Each row is where one point has got to under a steady rotation. How many ticks took it there?
The counts run from 0 to 371.
[ -8   8 -33 -10   0 -12  16  15   2 -31   2  -7 -12   1  14] | 347
[  3  -9  18   7  -8   4 -11  -9  -1   3  30 -20  29  12 -17] | 287
[ -5  13 -30  -8  10  10  18  11   3 -11   6  -7 -18 -16   8] | 79
[ 13 -25  12  -2 -12  -4  19  11  12  14  39  -7   4   0   5] | 48
[-19  -1   1 -26 -22  -4 -29 -25   7  -2 -13  -7  -6  12 -13] | 202
[ -8  19   2   0 -17 -36  -9  13  -5   5  21 -20  23   6 -21] | 313
[ 10   4  20 -14   6  33  -7   7  -3  13  -4 -19   1 -10 -15] | 151
[-16 -19   5  16 -27  17 -18  -7  26  -6  -6   9  -1   5   6] | 184
[  2 -18  13 -10  14   1   4   3   7  10  43 -12  14  10  12] | 316
[  8   3   1   0  -5  24 -24  -3 -11 -13 -24 -26   8  25  -6] | 218
[-40  -7  -4   3 -25 -17  -2  -4   5 -14   2  14 -10  15  -1] | 239
[  5  -9 -24  -2 -13  -2   7 -15  11 -31   3 -13 -11   9  13] | 25
[  7 -12  10   5 -21 -12   7  20  14  11  32  -8   7  -1  -3] | 47
[-10 -11  -6  -7  -2   6 -23 -16  22 -24 -18  -2 -30  -1   6] | 173
[ 13  -1   3  -4  -3  -7 -12  35   8  -9 -26 -19 -12  17   1] | 126
[-26 -14 -10  -2  -1  -2  -8   0   5   4 -12 -17  -2  20  30] | 237
[-14   1 -10  15 -17 -24  -4  11  18 -24  25  14 -11  -6  -1] | 359
[ 21 -12 -14 -21   6  11  16 -14 -20  -7  16 -28 -12  12  -4] | 14
[  0 -25  -3  11 -32  -3  10  -2  11 -14  33   1  10  -8   5] | 332
[  3  14  18  -6  -3  12 -12   2  12  22  19  -9  12 -25 -14] | 112
[ 29  11 -20 -19  -9   2  -3   1 -10   0  -5 -37  10   2   8] | 43
[-25 -16 -23 -12 -18   2   1  -9   6  -5  -3 -10   7   7  29] | 265
[ -4   4  19   5 -16 -11 -23  20  10   7  -8   2  -5  12 -22] | 166
[  8 -12 -12 -15  -4   6  28  -5 -18 -18  19 -11 -15  13 -19] | 13
[ -3   8  13   0  29  26 -19  17  11   9  -6 -25   9   7   8] | 180
[-29   0   6 -15   9  13  19  10   7   3   5  16 -34 -12 -16] | 159
[ 34  10 -14  -5  -4   9 -12  11   7  -8  -9 -36   5  -5   3] | 71
[ -9  -1 -24 -14  14   3  31  17   5 -14  16  -5 -24   3  15] | 51
[ 10 -21   7   6 -16  16  21  14  24  -3  40   1  -6 -12  -1] | 76
[-16  11 -11  -5 -20   4   5 -14 -15 -14  23   0  14  -5 -40] | 296
[ -8 -20  -2 -11  16   9  23 -10  -2 -34  23   1 -15  28 -18] | 280
[  0  24 -24  -2  -9   5  -5   6  -1 -24 -25 -12 -17 -22  -4] | 108
[ -9 -17   5 -14 -20   7  13 -22 -22  -6  13  -3   2  17 -32] | 269
[  8  -9  20   7 -10 -26  -6  15  -5   3  26  -6  16   9 -24] | 314
[ -7 -17  31  -6   8   6 -10   1  18  21  14   1  -8  10   2] | 168
[-26 -21  -5 -10  11  36   9 -13   4  -1   8  -7  -1   9  13] | 225
[-34 -12 -11 -12  21  17   6  12  -3   1  -1  -3 -20  14  15] | 198
[ -6  -3 -21 -21  14   7   0 -22  -1 -22  -1 -23  -2  21   6] | 282
[-29  20  22  -7   5  -7 -19  -3  -6  17   6  -5   5   3 -32] | 204
[-17   7  -5 -15 -10   8 -26 -24  19 -10  -8  -2 -15  -6  -2] | 174
[-17 -27  31  10 -14   6  -8  15  10  13  14   4  -2  18 -12] | 195
[ -1  -1 -18  15  15   1  27  13   4 -21  29  -3 -11  14  10] | 23
[-16   9   0   6  17  17 -21  27  14   0 -13 -17   7  11  18] | 181
[ 13 -10  14   5 -25 -25 -12   3   3   2  26 -12   3  12  -3] | 19
[-35   9   1  13   4  -8 -25   6  19 -15 -10   5   0  14  19] | 210
[-17   2  16  -1  10  -7   9  12  21  -5  22  20 -34 -10 -13] | 131
[-18  12  -8   5  -8  11  19  -4   0  -6  38   3  -5 -29 -14] | 39
[  5   9  -6  -1  23  -5   3  25  18   1   9 -24   1   1  31] | 61
[-13  11 -20  -1 -16 -17   0  19  23 -15  -1   6 -26  -4  11] | 91
[  6   8 -20 -27  -6 -15  -9  -4  -9  -7   2 -25  11   3   3] | 311
[-16  11 -15  23 -17 -19   2  19  12 -12   9  -6   9   2  18] | 330
[ 13  -6   4 -10  -6  23   9  -4 -25  -5  15 -26  21   7 -24] | 298
[ 18   7  19   4 -24   0 -35  12  18  -9  -1  -4  -7   1 -23] | 138
[ 24  -2  -8  -3  -2  18  25   2 -19 -14  19 -16  -9  -4 -20] | 41
[-16  14 -22  11 -33  -5   2 -22 -14 -13  12   7  -1  -2 -13] | 0
[ -3  13  -4  30 -26 -13  -2  26  22  10  16  -3   7 -13   5] | 74
[-26  19 -11  -1 -16  11 -17  -9  18  -2  -9  11 -23 -27  -5] | 147
[-21 -18  14  27  -9  23  10   8   9   6  18  18   8  13 -15] | 223
[ -2 -15 -20  18   7  10  14  12   4 -28  11  -6   7  25  15] | 291
[-13   4 -16 -10  13  20  29  -6 -19 -10  22 -10  -3 -16 -12] | 335
[ 28  13 -17   2   4   1  -4  20  -9 -34  -5 -23   5  -4 -14] | 365
[  2  15  -9  -9  16  11   5   7 -21  16  21 -34  14   5   1] | 4
[-29  -1   9  -5   7  23 -10 -28   8  -2  17   3  -2  -1  -9] | 214
[ 32  -4 -15 -12  -8  18  12  -4 -21 -12   2 -32  -1   5  -8] | 42
[ 10  25  -2   5 -15  -4 -31  11   9 -11 -20  -4 -11  -1 -17] | 137
[ 25   0   7  -8  20   6   2   9  18   5  25 -30   8   8  18] | 60
[ -5  18 -19   3  -4  -9   1  31  -7  -7  -2 -26  26  17  12] | 301
[  4   8   1  16 -34 -26   0  30   4  11  17  -9   2   2  -8] | 46
[-32   8  -4  -8  12  29   9  -9  -4   0   8   5 -12 -15 -20] | 187
[-20 -15  16  -6 -11  13  -9 -33  13 -10  12   6  -7   4  -9] | 213
[  8  18 -10  15  20  10   4  26   0   1  15 -20  13  -1  20] | 33
[-25  15 -16  -3 -28 -10   2   9  14   3  -3   7 -22 -23   1] | 119
[  3   2  -5 -16  -5  15 -24  -2  -1  11 -29 -23   6  12  -2] | 191
[ 13  -1 -13 -27 -22 -22 -15 -20   1  -5  16  -6  -4 -19 -12] | 350
[ -1  -5  13  16 -16 -13   4  36  -2   4  34   3  10  -4 -12] | 342
[-16  14   5   4 -21   6 -13  -6   6  -1  -1  10 -16 -26 -32] | 148
[ 10 -12   1   9   4  23  12  36   9   0   3 -10 -14   7   2] | 115
[-14   4  -8  -5 -16  -4  11 -15   6  10  33   0  -5 -23   3] | 38
[  9  -8  19   5   0 -18  -4   1   6  14  40 -14  11   8   7] | 20
[  6  15 -27  -5 -14   7  13  12  -6 -20 -15 -10 -27  -8  -2] | 80
[ -7  11   0  14 -16 -16 -10  21  12   9  29  -5  13 -27  -3] | 369
[ 24  17 -13   8  10  13  11   9 -13 -30   3 -15  -4  -6 -17] | 69
[ -3 -20 -12 -19  11  14   9 -20  -1 -28   7 -13  -2  26  -9] | 281
[  2  12  -9   3   5 -11  -2  20 -14   0 -17 -19  10  28  -2] | 273
[-18   2  -7  20  23   4  17  17  -6 -17  17  -8  17  19  11] | 290
[  7 -20   3 -23  18  26   7  -6  15 -20   5  -7 -33   1  -9] | 133
[-43  -2 -15  -4  -5 -13  -8   3  14   2  -2  -1  -8  13  17] | 238
[-34  11   5  15 -14  -2 -19  13  17  18  -2  -2  22   7   2] | 221
[-12 -21  -8  -7   8  30  19 -27   0 -17   8 -10   4  18  11] | 253
[ -9 -15   8   3 -31   3 -10  13  26  10  -5   0  -8  -3  16] | 156
[-11  13  -8 -19  17   3   3  13 -25  10   0 -27  15  11  -4] | 272
[-11   0  -7 -12  -3  16  19  -6   2  -4  39  -6  -3 -23  -2] | 334
[-15  21  -5  -8 -14   2 -27   8   1  19 -21 -21  10  -2   0] | 192
[-27  14  16  11 -26  -7 -17  19   5  22 -18  -3   5   6 -13] | 193
[-12  -1   1   6  19  17   0  14  23 -23 -12   4 -22  11   7] | 171
[  9  19 -13 -17 -14 -22 -14 -18   7   2  16 -24  -1 -17  -1] | 55
[ 28   2   2  -4  11  16  -6   7   4 -15  12 -37  23   5   6] | 327
[ -4   3   1 -27  16  13   4  -5 -21   5  15 -31  13  14  -9] | 271
[ 22   5  -5   4 -20  -3 -20  13  18  -7   1 -22  18  -5   9] | 367
[  3  -3  -4 -24  12  18   8 -22  -1 -15  35 -11  -5 -24  -9] | 362
[-31   1  -8 -10 -26  -3  11 -14 -12  -9  13  11   0   8 -33] | 268
[-31  -2 -14 -17  15  33  10 -10  -6  -5  -6 -17 -10  12  22] | 226
[-10 -14 -10  -2  -8   2  29  -7 -21 -13  42   0 -22   1 -18] | 12
[ -6  20 -14  -4  -4 -17  -7 -24  -6  -4  27  -4  11 -21 -20] | 323
[-22  -5 -11  -3  26  -4  13  15   2 -21  21  -8   0  11  24] | 318
[-22  11  -8  23  -8   7 -15  22  18  -2 -20  -6   2  10  19] | 182
[ 17  18   6   4   9   2   8   4 -10 -15  25 -11  15  -3 -31] | 325
[  8 -12  -6  -7  17  32  10 -10  18 -15  19  -1 -16 -17   8] | 105
[-23 -19  -3  -7 -16  -7   8  -7   9   7  30  -2   9  -2   9] | 305
[-32   5  10   4  -3 -12  -6  14  28  14  22  10 -17 -14  -1] | 130
[  0  -3   8   7 -36   3 -18 -16  -6   0   6 -14  16  10 -27] | 258
[-25 -16  10 -17  25  31   6   6  10  18   8  -6  -9  15  10] | 197
[-40   0  18  31 -15   1  -5  18   3  10  10   4  13  11 -11] | 222
[  8 -17 -16  16 -32  -5   2   5  17  -4  16  -5   1  -4  18] | 36
[ -4  -9 -21 -13  -1   6  28   2 -18 -20  15  -6  -7  16 -20] | 308
[ -3  15 -13 -11 -15 -30 -20   3 -10   4   1 -23  18  -3  -6] | 312
[-19   7   8   9 -14   2 -31  -1   5  15 -11 -21  21   5  16] | 220
[ -1 -17   1 -22   3  33   1   8  -2 -13 -16  -7 -32   8 -17] | 161
[-16  -5 -16 -14  -9   3   1   4   6 -23 -27   5 -30  18  -2] | 200
[ -5   1  18  -1  11   1   4  -6   3   6  26 -19  29   6   9] | 288
[-23   8  -7  -6  12  34   6   5 -13  -8  -8   4 -19   4 -30] | 188
[ 10 -11   9  10   3  20  16   2  25 -10  24   7 -20 -14  -3] | 104
[ -8  -4 -23   0   8 -12  17   5   0 -33  11  -4  -5  11   7] | 319
[  5  -9   6 -15 -23  -3   0 -10  22  -6  17   3 -25 -18 -20] | 93
[-12 -19 -10  14   1  18  21  21   1 -15   2 -13   8  31  14] | 263
[  0   7   3 -17   0   3   5 -25  17  -3  35  -5 -11 -34  -7] | 66
[ -8  14  -4   7 -32  -3 -19  -7  -4 -13 -13  -7  14  14 -24] | 257
[-41  -2  10   0  -2  30  -4 -18  11  16  12  11 -12 -15  -3] | 186
[-24  11  15 -10   1   5 -12  -1 -15  29   8  -7  14   6 -25] | 232
[ 18   6   7   0 -35   9 -25   2  15  -7 -14 -15  -6 -19 -23] | 110
[  1 -21   3   6 -22 -23 -14   8  10 -10   5 -19  14  26   9] | 275
[ 10   1  -4   1  -6  -7 -15   6  -2 -13 -13 -27  14  41  -6] | 246
[-22  10 -28  -1 -18  12  -3  -3  -8 -16 -27  -9  -9  20 -12] | 228
[ -4   1  31   3   9  13 -22   8  24  13  14 -11   2 -15 -11] | 140
[ -1  -4   8   7 -11  -8 -25  -5  12  -6 -14 -21  18  32   8] | 247
[  2 -15 -14 -20  19   6  17  13   9   2  21 -10  -5  -7  25] | 345
[-10 -24   1  -3  11   9  -1   6   7   2  -7 -15   5  36  24] | 236
[  2   0   3   0 -13   7  11  -6 -18  -7  21  -8  10   4 -37] | 297
[-21  -3  21  19 -27  -4 -14  24   3  16   0   2   4  11 -20] | 194
[-13  32 -21 -11  -6 -18 -16   0  -5 -21  -5 -16  17  10 -13] | 284
[-12  -7   5 -13 -36   1 -15 -17  -4  13 -12 -13  10  11 -23] | 230
[-25 -18   7  12 -19   5 -13 -18  19 -14   3  13 -12  13  -7] | 212
[ 37  11   4  -4  12   2  -8  24  11 -19 -18 -25  -7   3  -9] | 98
[-21  20   2  -9  22  23   0 -18 -11  -4   5  -2  -5  -2 -19] | 215
[-11 -12  -7  25 -29  -8   5  11  14 -17  21   6  11  -7   7] | 331
[-25  19 -29   0 -20  -3  -7 -11 -14 -22 -20  -9   8  10 -13] | 256
[  4 -20  12   8 -12  -5  12  20   4   3  37  -1   6   6  -7] | 343
[-39  -2   7  -9  10  -9  13  -4   9   7  36  10   7   3  -4] | 278
[-16 -17  -2  -5 -15   9   7 -18   7  -9  37   1   5 -16  -2] | 333
[  3  21  11 -19  17 -17  -2   8 -12   9  26  -7   3 -15 -27] | 352
[  6  16   7 -31  12  11   0   0   4   7  25  -9 -16 -20 -22] | 95
[ -3 -18   6   4 -20 -12  -3 -10  15 -22  32  17 -14 -15 -10] | 360
[  0  13   1   3   7  23   1   4 -18 -16 -25 -13   5  21 -26] | 217
[ 21 -18   2  -7   9   4   3  33  19  -1   7 -21 -13   3  22] | 88
[-19 -26   6  11   4  29  25 -18   7 -24  18   0   3  18  -2] | 252
[  9  21  -8  12 -16 -21 -13  20  17   8   5 -17   6 -21  10] | 73
[  4   3 -26 -15 -13  -6 -13 -24  14 -22  13 -17  -7  -6   9] | 26
[  5  -7  -6  -1 -27 -12  -1 -16  20 -17  26   1 -15 -17  -5] | 65
[  2  22  19   1   2  -4   2  25  -3  22  22  -6  -5 -16 -27] | 85
[-25  17   5  -7 -12   2 -29 -22  15  -1  -7  -1  -8 -15 -14] | 175
[  9 -14 -20 -23  -3   5  13  -1 -20 -23  -1 -21 -10  18  -3] | 309
[ 17 -21   0   2   0  26  11  21  21  -5  -3  -9 -10   3  17] | 116
[ 11  -8  -2 -16  -8  33 -10   5 -14  -1 -28 -29  -1  11 -12] | 190
[ -2  18 -22  25  -1  -5  10  29  12 -13   8 -22   8   4  21] | 34
[ 11   7  -4   9 -26 -35 -11   4  -7  -1  11 -20   5  21 -12] | 18
[ 4  9 19 21 19 16 14 46  8  5  7 -4 -6 -7 -8] | 114
[-17   0  -4 -10  19   6  24  12   7   8  27 -11 -15  -7  12] | 50
[-36  -2   8 -14  -7   7   5   3  15  18  13  16 -17 -19   1] | 158
[ 23   8  20  -5   8  -3  -1  13  -5  -1  26  -9   0   6 -30] | 58
[  5   5 -18  27 -20 -11   9  21  13 -21   6 -11  -2   9  23] | 35
[  2  25   1  -9 -17 -10  -6  13  -2  24  18 -14   1 -24 -20] | 84
[  4  -5  -6  11 -26 -19  -5   5  28 -25  18  -1 -17  -5   3] | 64
[ -3  10 -11   0   0  15  29  -1 -18  -7  27  -6  -9 -18 -24] | 40
[  5 -14   2 -10  10  -1  13   7  10  22  41  -7  -4  -5  17] | 49
[ -4   6   7  20  -9  -2   2  31  10   3  36   8   1 -13  -6] | 370
[ -7  -3 -10  -3 -35   6  -3 -10 -12 -16 -23  -8  -4  16 -18] | 229
[  6 -13   4 -14 -24   9  -3   4   9  -4  10   8 -22 -14 -32] | 121
[ -7 -19   8  14 -23   1 -13  35  22   2 -21  -1 -15   8   8] | 155
[ -2  16  27   4   2  17 -15   0  -6  -2   4   4   5   1 -50] | 177
[  8 -34   2 -11   4   8  22   9   7   3  38  -9   0   0  12] | 344
[ -7  10   5   9  -1 -14 -25  16  29   1  12  -4  -1 -19  14] | 101
[ -8  -7  11  11  17  11   2  29 -11   6   2  -5   2  33  -8] | 234
[ 10 -17  23  -9  29  20 -12  11   7   0   0 -17   2  29   1] | 207
[  0 -10  12 -23  -4  19  12 -14 -14   8  15 -17   4  13 -24] | 270
[-31  -2 -12 -10  11  16   6  15  -1 -12 -16  -1 -24  20   5] | 199
[-12   3  14   8 -11 -16 -32  -9  21   7   9 -23  23  19  16] | 248
[-13 -26   4  -4 -17 -17 -15  -8  17   4  15 -12  20  15  20] | 276
[ -1  -4  -5 -10   3  37   2   7 -16 -16 -27 -18 -11  14 -26] | 189
[  7   0 -16 -13   9  -4  -1  24  24   1   4 -20 -15   2  36] | 89
[  6   7  -6 -21 -34  -6 -22   0   9  17   8 -25  -7 -27 -13] | 83
[  4   4   3   6 -17 -14 -22  10  12  17  10 -16  15 -24  11] | 368
[  3 -21  -5  -8   2  25  24   5  18   1  32  -7 -12 -21  15] | 77
[ 11   3  -9   1  10   5 -11  14   6  -6  12 -27  26   3  28] | 328
[-15  11 -18  10 -14 -27  -5  16  19 -18  15   3 -10 -14  18] | 358
[-19  -1  20  -8  29  13 -10  17  18  12  16   2 -12   1   7] | 169
[  6  -5 -22   6   4  -3  13   1   6 -37  13 -13 -15  19  14] | 24
[-18  25  -4   0  19  27  -4  -7 -18 -23  -6  -7  -3  10 -20] | 216
[  7   0  -9 -28  20  24  -4  -8  13 -12 -10 -15 -26  -3   2] | 134
[-32 -15   8  -1  -4 -23   3  -7  12  10  28  -2  16   6  13] | 277
[ -3  -5 -38 -11 -27 -11   4   3  -6 -32  -2  -8 -12  -4  -2] | 348
[ 33   1 -12   1 -23   0 -23  12   5 -18 -11 -32   8  -7   1] | 366
[-5 16 21 11 27 21 -6 21 20 17 18  1  2 -5  4] | 141
[-15  -9  11  -8  -6 -14 -17   7  31  17  12   7 -11 -12  18] | 129
[-11  -1 -17 -10  15  23  23   0   5   2  17  -9 -18 -20  12] | 78
[  5  23  -9 -11  25  20  13  -2  -8 -17  28 -14  -2 -25  -5] | 363
[-23  -9  10  18   4  14  15  -4   6 -18  26   7   5  15 -10] | 251
[ 42   4  -9   0  -4  19   0   6  -1 -19   2 -29   6   4 -12] | 70
[  6  27  -5 -18  28  10   8  13  -2  -6  11 -16 -20 -14 -20] | 96
[-20   0 -21 -15  12   3  29  10 -18  -5  22   1  -9   1 -13] | 307
[ -7  -8  10  -4  24  11 -22   8  14   4 -13 -28  12  26  20] | 208
[ 13   3 -16 -20 -24 -12 -17   7  -6   8  -2 -28  21  -5   7] | 339
